0: [  22  -81  -57   41   67   25   58    7   28  -20  -35   29    8   14
  -17  -59  -20  -32    0  -41  -29  -89    0  -15   -9  -18  -12  -34
   41  -11  -10  -47   35    5  -19  -22 -102  -26  -32  -56  -28   12
    6  -55   29   -8    3    7]
1: [  12  -38   49  -92   14 -120   41    5   31   25   73   17   20  -50
   54    9   23  -14   14   49   -5   46  -37  -26    9    4  -40  -53
    4   45   38  -41    3   50  -63  -32   89   43   12   61    5  -38
   35  -14   88   -1  -37  -52]
2: [  46 -110  -12   65   -1   74  -10    1   32   30   32   -1   66  -35
   33   59   -8   59   10  -34   23  -11   42   38  -26    5   59  -58
  -38   -4  -39  -69   35   25  104    2   -1  -15   54   19  -18  104
   11   13   -3   10  -68  -18]
3: [   2    0   36   39  -33  -98  -24  -52   57   29   23   -3   80  -26
  -32   27  -32   12   -5  -29  -40   20   40    1  -22  -30  -15   24
  -41 -106  -90   13  -18  -32   51  -27   52   72   96   53  -20   44
  -34   13   51  -12  -44  -53]
4: [  39   27   48  -22   30   88  -33   69   -1    7  -23  -17  -69  -26
   17   17  -17   52   76 -127  105   85  -11   34   90   17    8  -12
   23   44   27    6  -17   19  103  -15   61  -55   99  -52  -42   18
   19   -6  -38  -80   17  -51]
5: [  25   44   48  -23   24  114  -31   40   13  -17  -25    2  -66  -14
   28    6   -2   53   36 -118  118  112   -8   15   74   34   25  -22
   18   67   35  -14   24    1  111   -3   56  -37   81  -49  -34   13
   22   -5  -81  -42   53  -82]
6: [-38 -56 -25 -11 -48  31  13  14 -19  14  -5  38 -59 -79  69   3  35 -11
  28  10  40  59 -64  -4  36  57  68 -20 -21  48  12 -52  20  18 -21  46
  15 -16 -36 -56 -30  -9  23 -35 -36  53  23   9]
7: [  -1  -26   16  -58   19 -127   56   -7   43   58   59   27   -5  -82
   56   14   56   -1   -5   59   40   50  -44   -4  -17   10   -6  -27
  -26   69   12  -61  -11   37  -28  -30   57   66  -13   74    7  -13
   24    5   56  -17  -52  -37]
8: [  7 -14 -24   8 -28  19 -16  -7 -21 -12   8   1 -47 -49  79   7  58  18
  30  37  47  64 -48  11  31  18  84  -4  -9  55  11 -64  21  20   2  53
  -3 -37 -36 -44 -26 -21   4 -18 -30  77  -7  39]
9: [ -58   42  -16  -24  -40 -127    6  -32   33   -3  -26  -16   82   23
   20   -5   28   -1  -49   37  -22  -60   42    8  -21    0   16   51
   31 -106 -103   48   -1  -18  -99  -13 -107    6  -10   85    8   47
  -58    2   46   63   -5   49]
10: [  -5  -70  -12   78  -42  -20   15  -34    7    0   49   18   34  -37
  -19   12  -15  -13  -18   82  -53   -6  -18  -48 -103  -38   30    5
 -101  -37  -27  -69   31  -16  -70   40  -19   52  -44  -15   35   11
   55   19    5   87  -69    2]
11: [ -16   42  -36  -22  -19  -89   22  -34  -57   32   36   -3  -12   -8
    3    3    1  -53    0   85  -88  -85    3   35  -12  -32  -30   41
   -3   -8    6   16  -38   44 -107  -10  -35   20  -70   57   72  -33
  -28   -5   27   -3  -17   32]
12: [  4 -63 -28  24  17  37  27  -9 -28 -12   9  30  -5  15   7 -36  11  -6
  34   1   1 -31 -24 -51 -24  11  40 -18   5  39  79 -27  -2  20 -21  -9
 -51 -36 -20 -90   3 -23  30  -6 -57  19 -52  68]
13: [ 64  -1  -9 -16  25  46 -33 -60 -23  87  41 -24 -18 -42  73 -14  26 -12
  64  80 -23 -41  43  83  21 -37  -5  -1   5  44   1 -15  19  54 -51  62
  23  41  17  29  34  -7  -4   8  50 -47  29 -29]

[ -40    7  -34   81  -74    3  -33  -33   -9  -47  -20  -39    9   11
   13   13  -24  -13  -30   29   -9  -28   22   38    4   22   29   66
   -8  -50  -55  -11   15  -20   -3   54 -104  -19  -62  -33  -30   86
  -28   10  -22   91  -18   50] 9 8 10
[ 23 -12  50 -17  -4   9 -28  15  11  15  -9  24   4 -16   7  32  -6  48
 -18 -20  33  92  17  40  21  12 -13 -48 -17   3 -44 -21  14 -35  74   2
  60  38  71  10 -37  21 -36   4  42 -16  21 -68] 3 2 4
[  2 -66 -39  43 -24  78  34 -23  20  11  10  -2  10   6 -32  -3 -19   7
   1  67 -26 -17  22  47 -90 -35  32 -14 -54 -16 -28 -23  30   1   9  28
 -35  37  33 -13   1  41  -1  -5   0  36 -11  -7] 10 2 0
[ -12  -12  -67   -1   87 -124   38    6   12   45   21   17   12   24
  -45  -48    5  -33   33  -55  -83 -127   -7  -75   37  -29  -29  -44
   69   23    1    3  -36   96  -96  -93 -127  -64  -33  -26  -26  -31
    1  -79   73  -74  -58   66] 0 11 12
[ -54   98   -8   20  -22   55  -17   -9  -25  -69  -50  -11  -30   55
  -58   13  -19    2  -41  -55  -15   54  -21  -41  -13   28   11   49
    6  -52  -13   54   -2  -50   18  -20    4  -30  -36  -83  -33  -29
  -20    7 -101   30    4   28] 12 8 6
[-38  24 -24   8 -48 -67 -26   7  -3 -44 -16   0   3   5  48 -21   2 -10
 -12  33   1 -13  20  17   2  36  27  44  38 -10 -59 -14 -11 -43 -53  45
 -69  -2 -26  59   8  35 -44  12  -2  76   8  43] 9 11 8
[ 12  -6  26 -39  -1 -33 -25 -30  -4  57  40 -31  37 -16  38  16  -5  20
  18  24 -17  37  19   1 -11 -10  -3 -23  -2  17   7   5 -44  43 -24   6
  39  15  35   2  19 -36  13   7  18 -23  29  -4] 13 1 7
[  7 -18  51  66   3  17 -11 -49  35  36  32  26  79  -2 -67  42 -49  -4
 -15 -18 -52  13  27 -14 -24 -66 -71   2 -49 -46 -19   8 -14 -12 -12 -34
  34  51  57 -10  42 -14  -4  21  52 -26 -46 -29] 3 10 2
[ -53   96  -44  -37   16  -42  -41    2   -8  -51  -52   32    5   -1
  -32  -41  -21  -17  -38   24  -39   -1   31  -15   46  -67  -59   79
   57  -42  -42   53  -10 -127  -41   18   24   20   11  -20  -66  -45
  -64  -72   45  -19   99  -48] 9 11 3
[ 31 -82 -56  35 -38  49   7 -35 -15 -34 -16 -10  16 -36  -6 -24  -6 -17
  -3  67  13   6  14  28 -35  -2  43  11 -52  -5 -53 -36  33 -77 -10  62
   1  70 -22  23 -23  21 -20 -18   8  72  24 -25] 10 8 6
[  15  -27   23  -42   75  -98   37  -16   15   39   41   42  -35  -25
  -66  -40   36  -58   34    3  -85  -39    9  -72   -9  -56 -116  -62
    9   68   85  -19  -49   46  -96 -112   52   21   -4  -23   14  -79
   25  -53  103  -81  -54  -19] 1 7 11
[-12 -50  19 -12 -55 -30  12  15  -8 -13  52   3 -20 -37  21  22  25 -15
 -13  52   9  24 -73 -43 -58  23  37 -25 -72  40 -12 -57  36  51 -38  23
  23  23 -27  14  -2   5  71  30   2  78 -59   1] 10 6 8
